Each row is where one point has got to under a steady rotation. How many steps took it there?
The counts run from 0 to 440.
[-56  -7  18  -8  28   8  43  35  11  -2 -34 -20 -11  21 -10  27 -27  -4
 -19 -48  10   0 -10  16  20  33  36 -14  14 -21  34  59 -12   7 -16  41
  -5  12  23 -10 -34  34 -30] : 188
[-31 -13   7  37 -12   0  44   2   5  13 -29  -1   6 -47 -13  -6  -6 -30
 -27 -13  15 -15  23  37  23  -8  57  -8 -14 -46  17  28  10 -56  -4 -10
  56  -6  20 -25  22 -23  18] : 208
[-31  -6  30  -2  11 -18  35  40   5  19 -50 -18 -10  25  15  31 -32   6
 -45 -36   7 -35  -3  18  26 -10  39 -14  18  -4  29  35 -14   9  -6  13
  10  28  15 -31 -36  35 -11] : 190
[-55 -19  -3 -34  50  13  25 -18  33  13   5 -21   5 -10  12   6 -63  13
 -20   2  -6   3  14  -6  -1  17  63   3   9   8   1   0  12   8 -34  39
  14   4  43  13   3  -5  35] : 181
[-15  12 -25  12   4  20  30  28 -15  38 -24  -7  31   6 -32 -12  15   7
 -44  -9  33  34 -14   6  41 -13  56   3 -11 -37  25  12   9 -10 -17  14
  15  15 -30 -40  19  47 -20] : 73
[-44 -11 -15   3 -13   4  33  15  12  12  10 -24  34   8 -21 -25   8  -4
 -30  27  41  35  29  21 -19 -19  44  -5  -3 -40  51  -1 -41  12 -41   5
  22 -15   7  21  28 -16 -47] : 164
[-64  11  27   9 -20   5  61  25   1 -16 -26   1  -8   3   4  12   0  27
 -16 -18  11 -14  45  20  -3 -40  43 -12 -14  19   3  22 -19  20 -28  35
  33 -27  21   5  16 -55  20] : 292
[-63 -10  38 -43  26 -10  31  40  14  35 -19 -35 -22  18  15  15 -41  13
 -19  -6  -2 -25  41  -7  -9 -20  39  21  23  11   3  31 -13  28 -22  29
  12 -17  24  18 -11  -1   2] : 140
[-14  -8   6  41  35 -29  24  30  13   7 -62   3  44  19 -28   0 -13  13
 -55 -12  41 -12  -2  18   4 -33  56 -14 -15   3  49   9  -6  36 -15  -6
  16   9   1  -9   2  -8 -21] : 393
[-39  15  55   1  19   3  24  66   0   3 -38   8 -16  12  21   7 -24   4
 -21 -44  10 -10  17  -6  35 -11  59 -12  18  -9  26  36  -5  13   0  19
  14  16 -13 -36 -38  20   8] : 422
[  0 -15 -15 -21  11 -11  18  21  14  41 -25 -28  28 -33  -2  -3  -3 -17
 -19  13  32  -3   1   9  46 -14  93   2  -4 -36  17  35  15 -31 -21 -12
   1  10 -11 -26  23  42  -9] : 307
[-34  11   8 -13  10   4   2  60  -8  54 -27  -5  34 -16  -7 -15  11 -12
 -28  19  32  -4   8  -2  41 -50  57  17   6 -17   7  21   9  16 -23   8
   3   3 -54   4  48  17  21] : 22
[-27  -2   5  16 -30 -20  47  24 -15  17 -34 -10  16 -10 -31   4  12 -22
 -51  35  32  20  -6  33  12 -39  54 -41 -29  12  43  44 -11 -12 -11   7
   0  15 -25  -6  31  15 -15] : 114
[-73 -30 -11  22   4  -7  45  15  -9  22 -30  -2 -23   1 -19  -1 -42 -41
 -17 -24  36 -34   6  46  11 -15  24 -32  20  -6 -28  23 -26  -6   5  19
  34  -6  44  23 -10  25 -15] : 238
[-42  -7  14   5   9  13  28  -5  15  18 -37 -11  -4 -21  12  22 -43  -2
 -35 -34   4 -47 -15  31  40 -10  41  17  30 -12  11  45  12 -15 -25  32
   8  20  14   1  27 -14  56] : 383
[-19  -8  -5  15   7 -18  29  19  20  34 -29  -8  48  31 -22 -28 -14   9
 -61  16  47   0  -7   3   7 -56  50  22  15 -13  35 -13 -20  28 -31   5
  -2  -3  10  14  17  -9 -22] : 395
[-44  -7  26   1  29   4  24  34  21  16  -8 -36  27 -36 -37 -10   0 -16
   3  10  24  16  43  11  -3  29  65 -15 -35 -12  19  39  18 -16 -29  -7
  33 -24 -21   9  27 -14   6] : 258
[-64   7  20 -26 -28  31  12  22  10  32  21 -21 -29  -2  32 -20 -22 -24
 -22  12   2   0  25  15  27 -24  40   7  51 -26   5   3 -23 -20 -47   9
  22  25 -23   3  21   3  27] : 52
[-62  10  10  24  29  15  35  23  17  10 -24 -25  17  17 -66 -12 -13 -13
 -23 -25   5 -22 -13  19   7  28  31 -10   2  25   0  47 -13  -7 -40   9
  20  18 -20  27  35 -13  15] : 432
[-37 -29 -21   1  18  -7  73 -19 -14  20   2 -15   4 -21 -23 -15 -20 -39
 -23  27  16  -9 -10   2  21   3  50  -6  11 -15  27  37  16 -29   0  38
  16   2  57   6   3  20 -33] : 35
[-24  -4 -15  -9  24 -12  24   2   1  31  -8 -19  22  16 -31 -19  -6  26
 -43  19 -11 -25  15  -3   4 -10  66 -22 -30  10  35 -20  20 -22 -45 -35
  58  21  -1 -36  -8   9  -6] : 79
[-66  10  -1  10  27   9  35  22  22   9 -19 -14  21   8 -54 -30 -19 -30
  -2  -8  18 -30  -6  12  21  13  47  -1  30  23  -7  42 -11  -6 -44  16
  10  10 -22  40  42  -2  14] : 431
[-48 -11  15  -2  -3  -5  11  23   9  16 -50 -24  12 -34   6  42 -29 -10
 -36   9  44  14  11  56  13 -38  58 -41 -26   8   0  36   2  20  -1  18
  -1  -2 -10  11  37   2  30] : 62
[-36 -11  -5 -11  25  32  44 -13  34  -7  20 -10  11   2   3 -26 -24  19
 -12 -11  -6  12  32 -17   8  14  71  11  14 -37  28 -10  10 -29 -48  13
  49  -5  55 -39 -20 -22  -2] : 129
[-45 -34 -42 -22   8 -10  48   7 -25  46 -16  -5 -17  27  23  12 -27   8
 -40   3   7 -15  15   8   6 -50  36  -4  -3 -25  13 -17  -1  10   4  32
  39   2  54 -22  -9  30 -25] : 40
[-50   0  21 -22  -6   8  26  22  21  -4 -38 -38   2 -10  -3  47 -20  27
 -23 -17   5  -4  28  35   1 -15  43 -20 -27  21   2  50   4  17 -38  31
  11 -15   5  11  38 -28  35] : 60
[-74   3  -3 -16 -50  24  41  18   7  17   8 -43 -37  13  -3   6  -7 -18
 -16  -5   5  -4  29  39   4   3  16 -21  16 -21  15  38 -40 -27 -46  19
  28   4   4  18  29   0 -12] : 286
[-40  12  17  -7   5  17  70  19 -21  25  15 -14  -3  11 -17 -20  23  26
 -42  -1 -14  11  36 -41 -11 -23  38  38   1 -24  42  16  14  -2 -29  31
  46 -24  12 -16  13 -35 -15] : 170
[-18 -11   4 -13  53 -33  37  19   8  11 -22 -28  29   5 -36  -5 -11   4
 -32  22  -2 -21   5   0   0   8  72 -29 -34  22  63  36  20  -2 -38  -5
  23  15   4 -22 -13  21 -29] : 311
[-20  -6 -16 -13   2   9  42 -22  25  22   7 -52  25 -11 -37  -6 -32   7
 -50  29  16  55 -13   4 -11  14  57 -16 -29   8  25  23  15 -24 -38  22
  11  -2  18  -5  30  16   1] : 31
[-56 -13   0 -15 -37   0  19   6   8  47   0 -30 -29  13  16   2 -38 -22
 -56   4  -7 -27  12  36   3 -22  16  -4  38 -24  31   5 -32 -23 -49  -9
  36  40  -6  -4  16   6  13] : 284
[-43 -24 -20  -9  24   3  53 -14  14  -9   8 -11  11  21 -16 -13 -21   4
 -30  -2   0  -1   5   8  -4  16  47 -13   2 -29  59   9 -10 -19 -37  11
  38  17  55 -26 -27  -5 -48] : 362
[-38 -10 -43  25   5  -2  44  11  16  11 -41  -9  26  -5 -39  -9  -3 -20
   4 -28  31 -48  -3  41  44 -12  56 -11   1 -27  -9  33 -18 -20 -30  -1
  30  -5  27   3  29  13 -14] : 157
[-54   8 -20  19 -41  30  42  -3  19  35  -1 -30   7   0 -24 -17  -7 -12
 -39  -5  24  24   6  20   5 -11  24  13   6 -26 -19   6 -22 -27 -48  15
  33 -10   2  17  62  -9  22] : 204
[-32 -15 -42  -1  15  24  31 -11  15  26  -4 -36  30  -1 -32  -5 -24   5
 -34  -2  37  60   0  12  -1  18  59 -23 -29 -28   5  -6  -1 -22 -19  15
  34  -4  12 -19  14  41 -14] : 357
[-35 -13 -42  12   3  10  46  -4 -14  53  -5  -2  19   2 -19 -25  -9  14
 -48  11  32  23  12  -7  10 -53  41  14  -7 -27 -24 -38  -1   4 -16  38
  47 -25  25   2  40   1   9] : 122
[-27   7  -2   1 -37 -14  44  18   0   9 -29 -33  18   0 -37   8  13   2
 -54  27  26  31  -5  32   0 -24  50 -34 -29  17  43  50 -17  -1 -27  12
  -5   7 -17  -1  31   7 -24] : 113
